In the rows, 128 means zero.
A single turn carries every row of the set below to another of its rows. Some are shown first; where does it send the rows asked next?
Popof: [119 120 131 119 122 177 132 109 145 133 128 106 111 150 132 120 115 110
 128 128 105 135 107 161 134 131 152 153 141 136]
vinu: [141 109 110 151 116 132 109 117 140 126 109 169 102 139 164 121 118 155
 108 149 107 122 157 144 116 134 105 117 124 140]
dima: [141 121  97 143 125 110 105 117 145 140 127 126 110 153 143 111 147 137
 113 147 114 148 163 136 101 131  95 109 136 153]
Fiz: [130 105 116 148 156 135 145 141 155 149 111 133 105 168 140 131 121 118
  99 109 119 156 123 121 131 147 106 118 123 139]
Rom: [140 112  94 146 127 123 118 112 149 142 121 134  94 156 160 114 139 142
 113 134 104 149 158 154 102 127  92 109 123 152]
ranub: [124 117 133 117 136 170 127 118 136 116 140 103 119 155 128 122 128 103
 141 137 112 143 110 158 117 138 139 148 141 138]
Nifa: [134 119  93 145 121 119 115 124 140 147 118 125 109 148 142 109 145 139
  90 152 122 145 158 145  97 122  95 113 128 155]
Gerip: [115 127 142 122 132 140 132 106 153 133 126 128 112 155 142 129 128  95
 111 118 134 142 110 141 147 138 158 139 152 155]
puf: [129  98 111 142 134 163 137 150 122 128 127 136 125 165 138 127 110 142
 101 124 101 137 116 140 125 147 111 133 118 115]
vob: [125  92 112 159 133 159 134 135 147 123 110 143 118 165 136 132 102 144
 108 123 103 136 105 138 126 146 117 134 126 120]
Budu: [143 114 116 143 122 134  99 115 129 126 113 151 122 149 149 114 128 158
 114 162 103 114 156 142 115 134 107 111 133 134]
kiz: [127 124 120 126 128 167 128 118 148 134 119 107 118 150 126 133 108 101
 142 138 103 141 109 162 128 134 147 147 149 139]
zotot: [115  93 117 143 133 160 149 140 127 117 119 134 130 162 127 123 116 142
 102 143 106 140 116 141 124 150 102 132 122 124]
Fizup: [125 123 128 107 131 177 126 114 139 129 124 114 126 139 135 124 118  98
 131 129 109 144 109 157 130 139 148 145 142 156]
dur: [133 124 133 108 117 146 122 107 137 140 123 145 113 140 171 105 119 108
 113 142 138 126 179 149 120  99 132 123 154 130]
kis: [125 124 145 123 142 154 136 124 144 126 114 128 117 159 149 118 125 101
 106 145 150 140 111 141 136 138 152 148 146 170]
koreb: [131 112 109 147 137 127 139 150 142 137 128 137 119 173 143 125 122 116
  82 119 126 156 118 116 126 150 115 127 126 141]
mon: [133 112 112 146 126 135 105 115 133 127 114 168  97 133 155 117 114 147
 117 160 108 124 156 146 115 148 100 113 140 133]
zake: [125 123 129 113 109 142 123  98 139 142 131 158 105 134 170 116 121 110
 116 141 132 125 173 144 133 114 148 123 148 151]
biv: [138 113 105 135 129 138  99 118 135 133 109 160 110 132 158 108 124 154
  96 148 102 131 152 137 110 145 103 107 117 145]
Veg: [118 106 115 144 143 137 142 149 155 127 109 129 109 180 139 133 115 120
 104 115 128 151 114 121 125 142 103 130 135 128]
bek: [127  94 116 152 134 163 138 151 138 136 109 144 108 150 135 134 103 137
 119 127 103 138 114 132 132 148 108 133 120 118]
fid: [133 112 112 143 119 142 105 123 120 130 106 150 117 145 147 113 129 158
  92 161 115 115 155 153 116 128 102 111 133 142]
Riv: [133 124 136 119 121 160 116 116 127 147 128 152 121 133 168 106 124 114
 116 142 143 118 170 139 133 107 152 121 139 138]
Mugep: [127 129 139 124 148 142 132 109 147 130 114 132 117 152 138 134 124  90
 118 123 128 139 115 143 144 142 151 133 165 162]
buta: [137 127 116 110 114 155 132 108 143 169 134 119 104 136 151 106 122 103
 122 141 112 147 169 163 115 101 134 127 132 129]
fide: [128 122 108 115 119 159 130 121 133 159 148 113 115 133 156 102 140 106
 132 127 132 140 167 158 110 102 132 128 137 144]
viniv: [140 125  93 140 141 120 116 110 158 146 119 134  90 156 152 106 133 136
 111 151 104 147 160 146  99 136  97 105 128 144]
saviv: [131 123 141 116 116 148 124 105 128 154 128 161 108 122 164 115 119 103
 107 137 132 128 168 149 133 115 140 120 153 135]
poz: [131 110 135 117 123 154 123 105 130 135 115 147 126 130 157 102 134 116
 118 156 145 123 169 146 134 100 147 121 144 148]
Dumo: [130 120 121 106 110 152 126 108 136 149 133 123 109 139 160 104 123 108
 123 139 127 137 176 163 108  96 121 129 152 129]
Toven: [127 126 149 124 138 144 124 115 147 116 125 131 120 161 144 124 128  91
 118 140 141 144 114 131 134 145 158 142 147 154]
viten: [120  97 122 146 142 161 138 147 142 120 108 134 116 172 133 131 102 134
 108 119 112 133 116 130 126 144 100 132 133 118]
maf: [135 116  87 135 128 128 101 120 147 141 118 139 104 137 153 103 135 144
 104 145 103 151 149 141 101 140  92 103 118 151]
Tuv: [125 120 110 110 111 161 134 101 141 153 142 119 101 143 158 108 126 113
 130 138 112 139 176 164 119 104 133 126 136 144]
segi: [122 106 114 147 137 129 154 138 149 125 119 134 123 172 132 122 126 121
  82 137 127 162 123 115 123 149 107 127 122 146]
bopem: [123  98 107 152 145 130 143 128 156 137 119 132 114 172 141 133 126 124
  98 105 118 160 113 128 127 148 112 118 131 142]
vusum: [126 133 134 110 136 157 126 113 149 130 116 124 128 143 143 128 122  90
 118 129 124 148 110 140 138 139 158 139 144 167]
dit: [118 113 129 118 132 176 141 130 134 127 133 103 115 151 133 122 125 110
 130 144 125 141 104 165 117 135 138 152 141 150]
lel: [125 108 111 112 118 154 135 111 138 146 135 112 116 127 146 100 145 112
 130 147 136 144 167 157 109  92 132 127 139 150]

vinu turns into bopem
fid turns into segi
Where do these go?
biv turns into Veg
fide turns into Budu
bek turns into Mugep

